Each path below is one point turned by a fixed rotation once a step. After each direction that follows a path, write how fast that rotation turns it, in deg/step (0 if it stays still).
Each turn is a multiple of 5 degrees from 10 to 175, or 0.

[ 15.5   5.1  19.4  23.0  16.4   9.1 -12.2   5.0  -1.2   6.8   9.9  -1.8
  16.1  -1.2  21.4   4.3  -0.1 -15.8   2.2  20.9 -11.2  -6.6   3.5   8.1]
[  6.5  14.1  12.5  20.6  17.7  -3.2 -18.6   2.9  -1.3  -3.4  -0.2  -5.4
   9.7  -8.6   4.2  18.6   4.4 -17.4  11.3  21.9 -14.1  -1.9  17.2   3.2]
[  9.9   9.3   4.8  28.1  23.9   0.3 -10.8   9.8   5.5  -6.4   4.8  -8.1
   7.4  -8.9  18.8   8.4   9.5 -21.8   8.8  11.6  -7.5   9.6  -5.4   6.9]
[ 14.3   8.0  20.3  27.5  21.6   2.8  -7.6  17.2   0.3   5.6   4.8  -9.9
   2.0  -2.5   6.3   5.2  13.3  -9.2  -4.0  15.4 -16.4   5.9  13.9  -0.6]
[  8.8   3.4  14.8  29.5  16.3  15.3 -15.3   5.8  -5.4  -7.5  -4.8  -2.0
  13.4  -5.9   4.6  13.9   8.6 -11.3  11.7   9.6  -9.4  19.8   9.9   3.0]
[ 15.9   1.6  19.6  25.5  15.9  15.5 -11.1   5.9  -2.4   5.4   8.3  -0.8
  16.9  -0.5  22.4   2.8   0.8 -14.1   2.6  17.5 -10.2   0.3   0.8   7.9]
[  8.3  12.1  17.5  19.7  15.3   1.1 -18.4   1.3  -4.1   0.3   1.4  -3.1
  12.7  -5.9   4.9  17.0   1.5 -14.9   9.0  23.6 -14.7  -4.7  19.1   3.8]
[  7.8  10.6   4.0  25.7  22.1   0.0 -14.3   5.5   3.8  -8.4   3.4  -6.2
  10.1 -10.1  18.2  12.0   5.7 -24.0  13.2  14.3  -7.0   6.8  -3.1   8.0]
[ 14.2   9.4  16.8  26.3  24.0  -2.2  -7.0  16.9   3.9   5.9   7.1 -11.3
   1.1  -3.6  10.5   4.4  12.6 -13.4  -3.3  16.8 -16.1   1.2   9.4   1.8]
[  8.3   6.2  14.6  29.4  18.8   9.9 -14.0   9.3  -3.9  -6.7  -5.0  -4.9
   8.5  -6.5   1.1  14.6  12.0 -10.8   9.9  10.0 -11.2  20.1  12.8   0.7]
[ 15.9   0.0  18.4  29.2  16.9  18.2 -10.0   7.6  -2.5   2.5   6.4  -1.5
  15.7  -1.0  20.7   1.9   3.6 -13.0   3.2  12.8  -8.7   8.4  -1.3   7.1]
[ 10.5   8.7  21.6  20.8  13.9   6.7 -17.2   2.3  -6.1   4.2   2.2  -2.1
  14.4  -3.1   5.9  13.6   1.4 -11.8   5.2  23.3 -15.2  -4.2  20.3   3.4]
[  6.6  10.3   5.4  24.0  18.6   2.0 -17.4   0.8   1.5  -9.2   1.7  -2.7
  14.2 -10.4  16.5  14.7   2.5 -23.3  15.9  16.1  -6.8   4.8   0.2   8.7]
[ 13.9  10.9  14.4  25.0  24.2  -4.6  -8.3  14.0   5.1   4.8   9.2 -10.4
   2.6  -4.6  15.8   4.3   9.7 -17.1  -1.7  18.5 -14.0  -2.9   4.9   4.2]
[  7.7   9.6  13.5  28.2  20.7   3.6 -13.3  11.4  -1.3  -6.1  -4.4  -8.0
   4.5  -7.4  -0.8  15.6  14.1 -11.8   8.0  11.7 -13.5  16.4  15.3  -0.5]
[ 14.7   0.2  15.4  31.2  19.1  17.4  -8.7  10.4  -1.3  -0.5   4.3  -2.8
  13.3  -3.0  18.7   2.6   7.5 -13.3   4.1   9.1  -7.8  14.9  -3.2   6.3]
[ 13.3   5.4  25.2  23.0  13.8  11.6 -14.2   5.4  -6.4   6.8   3.4  -2.2
  13.8  -0.5   6.9   9.8   3.3  -8.4   1.7  21.4 -16.0  -1.7  19.0   2.4]
[  6.6   8.7   8.8  23.6  15.8   6.8 -19.4  -2.1  -2.8  -8.4  -0.6  -0.6
  17.3  -8.4  13.7  16.9   0.2 -20.3  16.7  17.1  -7.6   5.4   4.5   7.7]
Speeds:
[ 5.2 -1.5  4.0 -0.2  1.4 -0.4  4.8  4.1  2.5  8.1  7.0 -1.5 -1.5  3.5
  7.2 -8.1 -0.4  0.8 -8.3  2.2 -1.6 -7.6 -3.8  1.0] -> 140
[ -2.5   6.0  -5.5  -4.4   1.2 -10.8  -2.6  -3.6   3.5  -1.5   2.5  -1.2
  -0.7  -3.3   3.0   3.3  -3.2  -6.8   3.3   5.4   0.1 -10.2  -1.4   2.3] -> 65
[-4.1 -4.9  1.9  3.2 -4.2 -3.6  8.7  3.8  2.1  0.1  6.9 11.7 -1.6 -4.7
 -2.6  2.4  2.6  4.3  6.3  1.5  3.7 -3.0 -0.3 -0.9] -> 0

[ -8.8  -4.8  10.6  -6.7  -6.7  -2.1  14.3 -12.0   2.5 -14.3  -9.4  16.6
  18.8 -25.2  -5.9  23.8  14.4 -15.0 -19.2  -7.3  -7.4 -11.3  22.2  11.6]
[ -3.6   9.2   9.9 -33.0 -25.7 -22.3  -1.5  -2.7 -10.7 -20.7 -16.1  15.7
   4.9   8.3   3.1  13.8   8.0  -5.5 -11.1   1.0 -17.5   0.0  14.9  -2.2]
[ -4.6  10.5  16.7  -7.9   2.1   3.7  -3.2  -4.0  22.4 -11.2 -15.5  21.5
  20.5   8.6  -9.3  26.8  15.1 -20.7   0.1   0.8 -14.5  -5.0  19.0   9.8]
[ -8.4   1.2  -0.3 -10.3  -8.9 -21.1   6.9  -8.9 -12.2 -15.3 -13.0  20.1
   6.3 -22.3  -6.3  18.6  19.6  -5.4 -18.5 -10.3 -10.5  -8.9  23.0  14.5]
[ -3.2   4.9  21.3 -30.5 -26.7  -9.6  -3.1  -6.4   7.0 -14.1 -14.7  15.3
  16.9   6.4   5.6  11.9  10.0 -17.1  -8.3   8.2 -18.0  -9.0   9.1  -9.8]
[ -4.5  10.2   7.4 -10.8   8.1   1.0   4.6  -1.1   5.9 -22.0 -11.1  17.7
  12.6   4.4 -12.7  37.9   8.5 -12.5  -8.2  -3.4 -11.1   1.0  25.5  19.0]
[-11.1   4.2   3.8  -9.3 -21.5 -26.1  -3.1 -11.9  -1.0  -7.2 -23.1  25.0
   8.9 -13.4  -2.2   3.9  23.4  -9.4 -10.4 -12.5 -15.2  -5.0  17.3   6.6]
[  1.3   1.8  26.1 -28.9  -7.1  -3.1   6.6  -1.5   2.2 -15.4  -4.4  16.0
  17.4   0.3   1.2  23.6   9.9 -16.7  -8.1  15.2 -12.9 -20.7  16.2  -4.0]
[ -8.7  11.6  -6.7 -12.9 -10.3  -6.7  -5.4  -7.8   4.2 -24.6 -16.2  11.1
   9.9   0.7 -10.2  33.1  10.4  -9.4 -16.3  -9.6 -15.9  12.7  17.8  16.9]
[ -8.6   3.2  24.1  -8.5 -15.0 -18.6   9.2  -6.3   3.4  -5.1 -21.8  32.2
  12.8  -1.9   0.5   2.1  16.4 -13.4  -0.5 -10.6 -11.2 -11.2  24.2   1.6]
[  3.1   6.9   4.8 -29.3  -0.7 -10.0  -5.5  -1.9  -2.5 -17.1  -2.7  12.7
  12.5  -7.0  -7.4  32.0  18.5 -12.2 -12.0  17.4 -16.2 -18.7  12.5   6.0]
[-14.7   4.6   8.2  -8.7 -23.7   0.0   3.9 -12.8  10.9 -20.6 -20.3   9.5
  16.5  -3.2  -0.7  21.2   7.9 -14.3 -19.2 -16.4 -13.7  11.0  17.8   7.2]
[ -0.6   8.7  18.9 -17.5  -2.8 -24.0   6.8   2.5  -7.7 -11.9 -15.4  34.8
   6.1   8.5  -3.4  12.5  10.1  -8.9   3.3  -0.9 -10.3 -12.0  27.6   5.7]
[ -3.7   6.5   0.5 -19.9  -7.7  -3.9 -12.2 -11.9  13.2 -10.1 -11.5  10.0
  18.9 -13.2 -10.8  25.0  27.5 -16.7 -12.4   8.6 -19.8 -11.1   6.3   9.7]
[-12.4  -1.0  18.9 -10.8 -18.9  -5.5  17.4  -5.8  -4.5 -24.2 -12.1  13.6
  10.9  -5.6   6.2  21.9   3.3 -10.9 -20.2 -14.8  -8.5  -1.1  26.8   2.1]
[  2.6  14.8   5.0 -25.5  -9.2 -23.9 -10.2  -1.3   1.8 -12.3 -18.6  29.9
   9.5  14.0  -8.7  15.8   9.5 -11.9   3.2   7.0 -16.8  -1.6  16.0   5.4]
[-10.1   2.9  15.8  -7.6  -1.4   5.1   4.4 -10.6  13.1  -8.5 -13.2  11.8
  19.2 -16.3  -8.9  23.5  28.9 -15.9 -11.3  -4.8 -14.9 -13.5  16.5  14.7]
[ -6.4   0.8   5.4 -18.9 -22.8 -24.5   4.4  -3.9 -14.3 -24.4  -8.3  18.2
   3.8  -5.9   7.3  20.5   4.8  -7.6 -20.6  -5.0 -11.8  -5.9  22.2  -2.8]
Speeds:
[  2.5   2.8 -10.0  -3.8   3.0  -8.5  -4.4   3.2 -10.0  -4.1   2.8  -0.4
  -7.1   0.5  -1.9   4.9   0.6   5.2  -2.1   2.2  -1.0   0.8   0.8   3.2] -> 155
[  0.5  -5.0  -0.7  -0.5  -0.5  -2.1  -0.6  -2.4  -2.2   3.6   4.4  -1.8
   1.0 -13.2   1.7  -1.8   7.4  -0.9  -4.1   4.5  -0.1 -11.2  -2.8  -2.6] -> 110
[-4.2 -2.7 -6.0 13.2  1.3  2.0 -2.7 -0.9  4.2 -4.2  3.3 -0.9 -1.0 -3.4
  3.1  8.0 -0.3 -2.9 -6.3 -6.4  1.4  1.8  4.1  0.4] -> 130

[  5.1   3.7   2.8   0.5  -1.9   3.8  14.7   2.6   7.2   7.7 -19.6  -8.6
  -9.4  -9.1  12.4   4.8 -20.8 -22.2 -11.1  19.3  21.7   4.0  19.7   6.8]
[ 13.4   2.1   1.3  -4.3 -14.5   7.2  17.5   7.7   5.7  18.2 -16.3  -5.2
  -6.4  -1.6  15.4  16.8 -25.7 -12.9  -7.2   9.9  17.3   5.4  13.8   2.1]
[ 13.2   2.1  -8.6   0.3 -17.2   7.7  10.0   8.5  13.7  15.6  -8.0 -16.1
  -3.5  -3.2   5.6  22.8 -24.7 -18.3  -2.0  -0.6   9.1  15.1  12.8   6.9]
[ 12.2  -2.8  -0.8   3.7  -6.6  12.7  10.7   1.7  16.2   1.5  -0.4 -22.4
   1.6  -9.8   0.0  17.8 -27.3 -27.1   2.9   8.6   6.8   9.1  10.1  10.6]
[  9.4  -4.2   6.5   1.6  -6.0   7.7  24.4  -6.0   1.3  -6.0  -8.0 -17.5
   8.4  -7.6   9.5  15.4 -26.1 -26.2   0.9  12.1  11.1   8.6   0.4  11.8]
[  6.7   4.1  -5.8   1.7  -5.6  -4.1  23.5  -8.3  -4.7   0.7 -19.0 -18.7
   4.6  -5.1  12.8  12.3 -15.9 -25.1  -7.9   7.2  17.1  16.7   4.4  11.8]
[ 12.4   9.0  -9.7   4.8   0.9  -0.8  12.9  -6.1   0.3  13.2 -16.5 -17.4
  -3.3 -10.3   7.3   7.5 -14.1 -22.6  -9.4  14.0  23.7   8.8  17.7   6.6]
[ 15.9   5.0   1.2   2.8  -9.3  10.6  11.7   1.7  -0.6  21.4 -10.2  -7.7
   0.4 -13.2   7.0  14.0 -20.5 -13.9  -3.7  17.0  26.5   2.1  15.8   6.6]
[  6.4   1.8   1.2   1.7 -23.1  10.0   9.8   9.8   5.3  16.2  -9.0  -6.0
   2.6 -11.3   5.5  21.9 -21.4 -15.2  -0.8   5.7  19.3  14.4  10.3  14.9]
[ -0.7  -0.9   0.5   3.1 -13.7   7.5   7.6   9.6  17.2   1.1  -9.2 -14.0
  -3.3 -11.2   2.5  14.9 -22.9 -27.6  -2.6   7.1  10.9  17.2  13.7  18.4]
[  4.2  -4.2   7.4  -1.4  -3.7   8.3  19.3   2.8  13.7  -6.0 -12.6 -14.1
  -4.5  -5.7  11.5   9.6 -28.4 -27.9  -4.8  15.1   9.1   5.1  10.3   8.4]
[ 12.5   0.3  -1.2  -4.6  -7.0   0.7  27.4  -2.5   2.6   3.1 -19.0 -15.3
  -2.0   3.5  18.9  14.2 -25.1 -20.7  -7.7   7.2  10.4   8.8   5.2   2.5]
[ 19.3   7.0 -15.1   1.5  -4.5  -0.3  16.3  -5.2   4.3  14.0 -13.1 -23.7
  -1.3  -1.0   8.4  16.6 -19.1 -20.5  -6.2   3.1  12.7  12.7  12.4   2.1]
[ 21.3   4.3  -6.1   6.4  -3.3  10.8  10.5  -5.3   3.1  15.6  -1.7 -21.1
   4.3 -13.3  -0.1  16.9 -20.7 -20.1   1.4  12.6  18.6   5.0  12.9   6.0]
[ 10.3   0.3   5.0   4.9 -15.1  11.2  15.3  -1.9  -3.0   9.0  -4.3 -11.1
  11.9 -15.9   2.8  19.6 -20.4 -18.6   3.0  12.0  22.2  10.2   4.2  16.8]
[ -3.5   2.1   0.6   4.6 -14.5   1.4  12.9   1.7   1.8   1.1 -15.0 -10.9
   4.9 -14.0   5.5  13.2 -15.5 -25.4  -5.0   8.4  19.8  19.8   8.4  21.9]
[ -0.4   2.9   1.9   2.0  -2.3   2.1  13.0   3.2   9.9   0.8 -19.4 -10.6
  -8.3 -10.8   9.9   4.2 -19.5 -27.0 -10.8  16.7  19.7   9.4  18.3  12.4]
[ 10.2   1.3   4.2  -4.0  -8.1   6.4  19.6   5.5   6.7  11.4 -19.0  -5.9
  -8.5  -2.0  17.6  10.9 -25.9 -16.7  -9.3  14.8  17.4   2.8  15.2   1.9]
Speeds:
[ 8.2  4.4 -6.0 -1.7  1.7 -1.4 -0.4 -0.2 -1.9 12.0 -2.7  0.3 -4.6  4.1
  2.8  0.4  0.8  5.7 -3.0 -0.5  2.8 -3.8  4.8 -8.5] -> 65
[ 0.2 -4.1  6.3 -1.3  3.8  5.0 -1.8  3.3 -5.3  7.5  0.5 -1.9 -5.8 -0.9
  2.7 -0.7 10.0 -8.0  1.6  0.0 -4.7  4.9 -5.4 -2.8] -> 0
[ -3.1   3.5 -10.0   2.7   1.4  -5.2  -6.8   0.7   5.4  -0.4  -1.3  -6.2
  -3.8  -0.5  -4.7  -1.0   5.0  -4.6  -2.4  -5.4  -2.2   7.7   4.9   2.7] -> 110
